128 stands for zero in the data rows.
Here are some points, each followed by its number:
[ 61  94 127 182 251 220 140  32 164  94 122  74 255  52  69 193 101 100
   0 104 158  86 115  54] 0
[217 164 123 114 146 122 105 116  73 133 114 191  64 137 120 147 115 175
 126 129 126 139 144 132] 1
[ 85  94 120  78  11   6 136 180 128 106 154 180   9 219 187 112 119 145
 255 164 133 156 154 202] 2
[138 133 134 108 101 107 145 187 150 196 149  89 124 150 152  84 164  76
 177 134 102 143 106 180] 3
[137 141 133 127 110  88 116 118 119 121 127 172  70 157 143 132 128 154
 158 137 124 147 146 133] 4
[ 46  59 138 149 185 210 197  99 211 150 155   6 255  59 135 125 147  24
  88 130 135 113  80 131] 5
[102  97 126 107  30  66 138 174 137 115 136 150  46 171 173  98 122 139
 240 149 131 143 136 189] 6
[ 44 100 139 123 116 106 133 121 168 122 146 113 140 161 120 156 125  95
 146 127 140 128 134 131] 7
[ 35  78 118 148 101 113 126 129 149  90 156 125 138 134 109 135 126 117
 122 129 153 126 160 110] 8
[169 161 137 113 134 125  79 159  86 101  79 205  58 155  91 174  76 130
 118 114  95  86 117 105] 9
[255 220 140  91 192 212  81 180  64 139  70 107 176  97  74 109 156 123
  48  92  90  75  94 119] 10
[204 185 126 149 149 137 102 114  99 137 103 147 124  99 123 104 141 195
  79 121 116 142 142 100] 11
[209 168 122 119 158 116 100 116  76 116 111 189  63 140 136 130 101 163
 136 129 119 147 142 133] 12
[123 132 139  69  43  44 121 172 128 115 139 187  33 229 178 141 128 148
 240 141 121 140 142 169] 13
[251 191 118 148 183 198  85 129  65 121  70 139 164  56  88 114 134 175
  32 102 109 108 114  86] 14
[119 148  91  40   0  19 103  94  88   0  75 255   0 228 142 240  71 255
 199  99 140  83 222  14] 15
[197 160 132 122 142 115  92 125  77 119 111 197  66 136 133 128 108 167
 135 130 122 129 138 132] 16
[ 52  95 130 185 241 223 147  32 159  98 137  76 255  45  66 194  96 105
   0 102 162  99 123  53] 17
[107 109 125  99 122 146 143 155 130 122 129 115 142 130 134 134 121 102
 148 125 121 115 113 130] 18
[ 53 102 113 177  93 103 113 135 127 101 130 146 111 127  77 140 106 138
 112 121 135 121 153 102] 19
[ 68 121 142  82  23   1 139 154 170 164 193 158  23 241 194 117 157 127
 253 152 141 180 146 198] 20
[255 198 133 115 191 201  89 151  56 133  85 129 160  75  98  90 149 158
  68 100 101 102 102 104] 21
[ 96  81 101 128  60  47 147 151 130 139 170 170  33 163 184  96 107 138
 246 173 148 179 158 206] 22
[161 124 132 181 161 147 153 135 143 211 146  72 166  69 153  37 164  99
 138 153 123 172  99 185] 23
[ 79 108 113 140 205 195 164  37 173  90 151  89 237  88  98 200 135 128
  31  91 174 111 138  56] 24
[ 41  51 140 141 171 178 199 121 203 164 165  21 239  83 142 125 142  23
 125 146 140 134  79 173] 25
[178 132 116  89 154 183 114 152  96  93  81 142 145 102 109 150  97 108
 105 113 101  71 108 108] 26
[187 144 123 114  95  77  95 153  70 116 109 220  26 157 143 120  91 183
 183 140 117 142 141 143] 27
[116 148 112 113  24  55 123 169 123 125 126 172  51 181 152 109 150 169
 195 129 122 144 159 136] 28
[ 54 120 137 140 209 187 136  30 181  98 150  83 248  94  86 195 127 135
  21  98 175 102 136  42] 29
[112 139 108 196 202 187  92 129  88 116 135  95 212  59  23 114 138 125
   0 101 160 120 158  91] 30
New points follow, each followed by the numbers of its two nearest points above, looking only along the 8 directions in which the numbered points spread most, nearest first.
[170 127 138 160 200 206 149 106 138 177 110  61 211  55 142  98 148  96
  78 141 107 127  81 134] 23 5
[234 150 130  85 185 191 111 139  93 117  79 147 144 106 135 138 117 107
 113 113  98  88  87 129] 26 21
[ 89 170 102 162  23  18  96  97 112  87 154 207  34 187 122 116 145 255
 149 109 154 168 219  71] 28 4
[117 145 110 118  25  54 114 183 111 113 128 160  55 171 138  91 145 166
 191 132 118 145 162 139] 28 6
[120 150 130 193 235 195  89 100 102 143 135 101 208  63  32 124 122 105
   0 106 149 123 135  94] 30 0
[181 128 128  98 161 185 103 160  92  81  80 145 144  99 104 158  92 125
 100 115 101  78 102 107] 26 9
[116 133 111 191 202 192  99 131  99 127 139  91 215  52  43 108 142 117
   5  97 162 115 144  91] 30 17
[109  86 128  92 146 160 156 116 158 118 143  74 197 125 148 133 134  92
 137 135 131 113 106 126] 18 7
[132 123 102 180 230 198 122  93 111 124 163  78 234  44  81  95 148 125
  22 115 161 142 139 108] 30 24
[172 174 152 163 205 189 128 127 138 226 147  37 215  80  85  74 180  74
  52 116 137 137  89 152] 23 30
[ 68 127 115 162  62 129 125 142 122  71  93 141 126 112  69 167  90 166
  92 101 124  88 159  55] 19 8
[167 169 126 205 241 188 107  64 102 166 161  91 204  51  72  80 156 154
   0 112 169 161 146 102] 30 14
[ 79 159 134  81  10  64 139 118 170  80  95 152 101 205 147 185 140 188
 169  97 111 106 159  57] 28 4
[100  99 121  95   2  14 141 184 112 122 147 192   0 209 197 115 109 144
 255 167 127 151 154 198] 2 13
[211 203 124  48  65  39  85  96  87  47  83 255   0 229 170 200 107 255
 198 109 106 114 169  60] 15 27
[185 193 125  50  57  56  77  88  80  39  85 255   0 216 157 206 104 255
 184  91 132  98 187  53] 15 27
[175 120 116 206 162 152 139 146 100 195 145  85 146  55 137  24 151 124
 114 159 133 175 117 188] 23 3
[163 181 120 114  84  73 116 110 107 123 134 174  63 166 152 124 138 212
 153 126 132 153 167 120] 4 27
[ 89 105 112  83   1   8 134 177 133 119 145 188   0 223 197 113 115 145
 255 166 120 164 162 183] 2 13
[139 136 141 114  92 118 153 180 143 189 136  91 119 152 171  78 161  77
 181 150 103 145 100 193] 3 18
[ 95 133 126 195 203 194  89 128  99 124 155  99 204  52  29 112 130 120
   0 100 161 120 153  96] 30 17
[183 135 125  89 171 178 111 148  96  97  82 143 143 106 101 157  94 109
 117 119  97  76  92 112] 26 9
[113 137 114 200 208 188  97 126  93 126 139  91 215  50  24 103 137 120
   0 102 153 125 154  90] 30 17
[100 136 112 114  25  39 122 167 112 113 136 173  44 180 136  94 140 165
 188 133 128 153 169 135] 28 6
[193 121 105  80 162 186 120 148  99  61  74 138 153 113 126 160  95 107
 113 125 107  72 108 123] 26 18
[181 115 116  82 156 174 118 160  88  83  85 143 152 114 113 153  96 113
 119 115 100  79 107 112] 26 18
[183 130 119 103 176 179 114 136  98  86  68 146 147 102 109 163  90 121
  94 114 101  82 107 104] 26 9
[156 166 150 118 112  98 126 103 135 136  93 182  54 163 160 165 111 153
 156 127 106 130 119 130] 4 16
[190 120 105 102 156 174 110 156  80  75  84 138 141  93 104 140  87 125
 106 112 100  86 117 118] 26 18
[ 99 115 116  97  11   6 121 184 107 128 162 186   0 219 181 104 117 152
 255 173 128 175 157 193] 2 13
[112 138 114 115  24  51 128 172 119 119 123 171  38 177 145 115 136 180
 185 134 122 145 157 135] 28 6
[136 120 149 117  92 105 142 176 155 188 147  90 119 153 159  79 158  67
 193 151 114 146  91 207] 3 18
